Each row is where one point has got to under a steady rotation. How many steps took it there?
The counts run from 0 to 589.
[123 158 166 129 132  84  81  87 112  84 152 112 119 145 161 153 136 112
 108 169 124 158 132 155 186 146 132 112 136 136 102 151 123  84 146 107] => 559
[108 136 114 110 145 142 140 117  77 132 142  76 139 152 113 173  80 124
 124 127 109 108 130 147 163 143  58 124 111  90  91 131 101 118 121  79] => 27
[165 131 143 163 167 122 104 146  99 115 127  80 165 159 133 171  70 162
 143 106 141 126 164 181 144 149 152 110 112 122 102 125 113 121 161 112] => 178
[159 145 112 136 156 141 135 134  74 146 156  29 153 134 130 187 100 148
 122 137 155  94 116 152 162 144 121 129 118 103 130 125 117 137 150  97] => 357
[128  97 146 143 129 143 130 137  78 119 131 112 143 178 145 157  83 103
 184  88 116 157 127 159 136 150 130 138 133 151  91 118 113 119 181 114] => 539
[168 161 176  91 178 104 133  83  91 110 156 106 159 135 142 133 149 105
 160 130 105 121 117 106 172 125 126 110 119 178 105 132 166 147 127 126] => 337
[158 118 139 119 170 141 163 108  99 148 138  58 144 127 134 169 130 168
 165 112  99 104 115 149 192 122  88 125 127 124 103 136 145 148 137  96] => 455
[ 97 154 146 113 147 126 125 110  99 119 135  71 124 114 130 165 142 109
  79 121 141 140 101  94 174 147  37 139 139 160 106 140 142 116 128  99] => 505
[105 133 174 122  84 120 100 128  97 142 125  91  97 116 154 156 102  74
 103 140  93 149 125 130 204 143 145 131 110 139 129 176 132 102 147 104] => 224
[109 111 137 160 141 119  92 115 126 165 145 153 157 129  89 176 121  58
 108 130 118 157 147 142 171 145 147 111 126 162  97 113 122 108 178  91] => 20
[126 130 109 132 141 129 126  99 138 140 165 105 152 137 105 206 121  81
 109 144 134 107 120 138 190 155 143 133 139 134 160  99 140 137 157  83] => 318
[103 137 159 159 109 104  83 118 129 134 122 133 146 133 120 165  88  79
  79 149 144 163 129 142 162 145 138 125  93 145 120 139 146 115 183  95] => 528
[ 95  91 134 143 119 143  96 142 127 162 115  82 144 159 113 160  81 119
 129  95 104 135 139 159 153 132  99 110 109 113  91 119 132 110 175  91] => 410
[ 99 132 148 105 167 110 115 109 149 103 154  74 153 130 138 116 104 172
 159 152 115 116 132 144 162 145 107 114 146 193  82 119 139  80 134 114] => 169
[151 104 116 149 160 120 129 155 125 124 174 132 172 183 124 161 112 105
 131 116 137 166 100 142 142 133 130 116 105 174 101 109 154 153 160 109] => 150
[153 138 211  85 151 117 128 121  89 135 127 117 169 113 130 121  74 126
 169 116  88 112 164 122 159 116 136 112 112 152  68 156 140 110 122 114] => 39
[124 135 173 129 133 131 137  95 121 123 188 138 144 125 110 160 126 104
 136 169 145 185 147 139 182 124 132 126 126 122  72 143 118  90 147  83] => 109
[ 95 130 115 166 145 145 124 134  89 124 123  45 116 166 160 144  94 116
  92 144 125 112  88 114 147 143  92 134 105 171 106 106 154 132 145  88] => 446
[114  97 143 165 153 147 151 138 117 116 121  87 154 165 157 131 111 127
 145 130  96 145 104 159 146 153 133 119 126 196  84 123 176 122 152 122] => 365
[129 114 112  83 142 132 128 103 149 145 170 122 145 166 134 182 101 115
 166 139 130 143 154 173 190 149 109 134 168 140 134 132 124 123 158  80] => 286
[127 113 128 151 159 118 128 133 109 111 164 133 160 173 157 162 129  83
 105 139 155 198  96 149 158 151 129 122 127 175 102 123 140 142 168 108] => 149
[157 117 126 103 185 105 143 115  92 127 170 113 176 119 102 172 146 120
  97 126 124 132 102 112 174 127  85  84 100 145  78 118 127 147  98  97] => 417
[151 142 159 106 185  94  84 110 107 109 163 117 163 161 153 144 138 132
 103 126  98 119 109  81 158 139 137  97 119 178 109 106 155 111 109 107] => 83
[148 143 163 177 153 117 100 115 100 109 153 126 178 137  95 174 105  99
 131  90 149 142 121 116 151 160 164 132 143 184 106 114 134 111 172 123] => 355
[106 120 190 113 134 113 104 126 113 157 140 114 150 101 118 124  86 110
 127 132  88 117 126 106 141 127 160 114 114 181  94 155 130  82 171  91] => 137
[121  98 176 150 167 132 122 102 136 131 138  99 153 159 159 146 100 145
 150 124  88 110 122 115 162 128 145 134 166 203 111 116 156  97 168  89] => 316
[114  96 140  97 112 127 135 142 114 145 108 139 122 158 159 150 111  59
 112 136 104 171 111 162 181 147  91 122 124 161 115 158 141 140 143 117] => 68
[150 144 130 143 161 116  96 124 100 100 138  82 147 187 128 156 101 130
 165  77 128 160 130 152 137 167 102 124 128 158 108 108 151 114 147 143] => 209
[151 157 153 106 147 112 143 129 158 110 147 102 158 152 160 159  58 138
 143 187 136 119 150 184 186 136 118 141 138 139 142 142 150 109 141 110] => 130
[141  95 144  90 115 110 147 149 137 145 142 170 174 153 109 165  96  59
 148 130 108 180 141 153 176 152 108 113 120 158 116 134 136 143 148 124] => 69
[120 113 162 122 137 166 151 146  76 146 102  76 128 105 144 151  63 131
 122 107 124 116 122 106 165 115  99 151 122 151  85 163 114 129 144  97] => 272
[129 111 151 160 126 102  75 156 145 144 155 122 172 146 105 155  88 117
 113 132 120 156 151 157 138 140 172 103  93 155 106 114 143 112 187  99] => 529
[120 124 151 122  96 141 115 148  89 145 109  97 122 162 135 165  53  84
 162 106  99 128 133 163 162 149 129 152 106 132 139 150 137 121 161 112] => 9
[173 122 150  92 148 101 109 178 114 126 173 125 159 114 124 171  93 115
  97 123 169 161 145 163 177 135 120 102 114 151 118 174 108 131 154 108] => 568
[139 131 215 122 148 114 116 138  80 107 125 102 176 119 132 123  59 136
 119 117 118 151 133 102 139 118 115 114 105 146  73 163 130  92 156 133] => 391
[141 136 138 120 130 120  89 150  91 105 141 101 117 138 156 175  73  83
 133 103 159 165 138 164 182 178 130 137 143 171 132 153 118 128 168 130] => 90
[128 112 129  95 136 114 120 151 111 176 162 101 139 125 147 184 100 126
  83 144 131 127 122 106 189 114  92 109 115 127 110 149 117 119 164  62] => 233
[120 116 135 141 136 132 137 106 146 116 139 105 122 138 151 163 152  98
 114 153 106 147 106 143 210 140 113 153 145 183 113 133 173 138 121  98] => 581
[125 121 119 105 158 123 119 107 120 143 159  51 147 143 150 161 152 153
 126 141 101 105 110 135 180 143  81 101 132 146 111 119 136 114 124  79] => 201
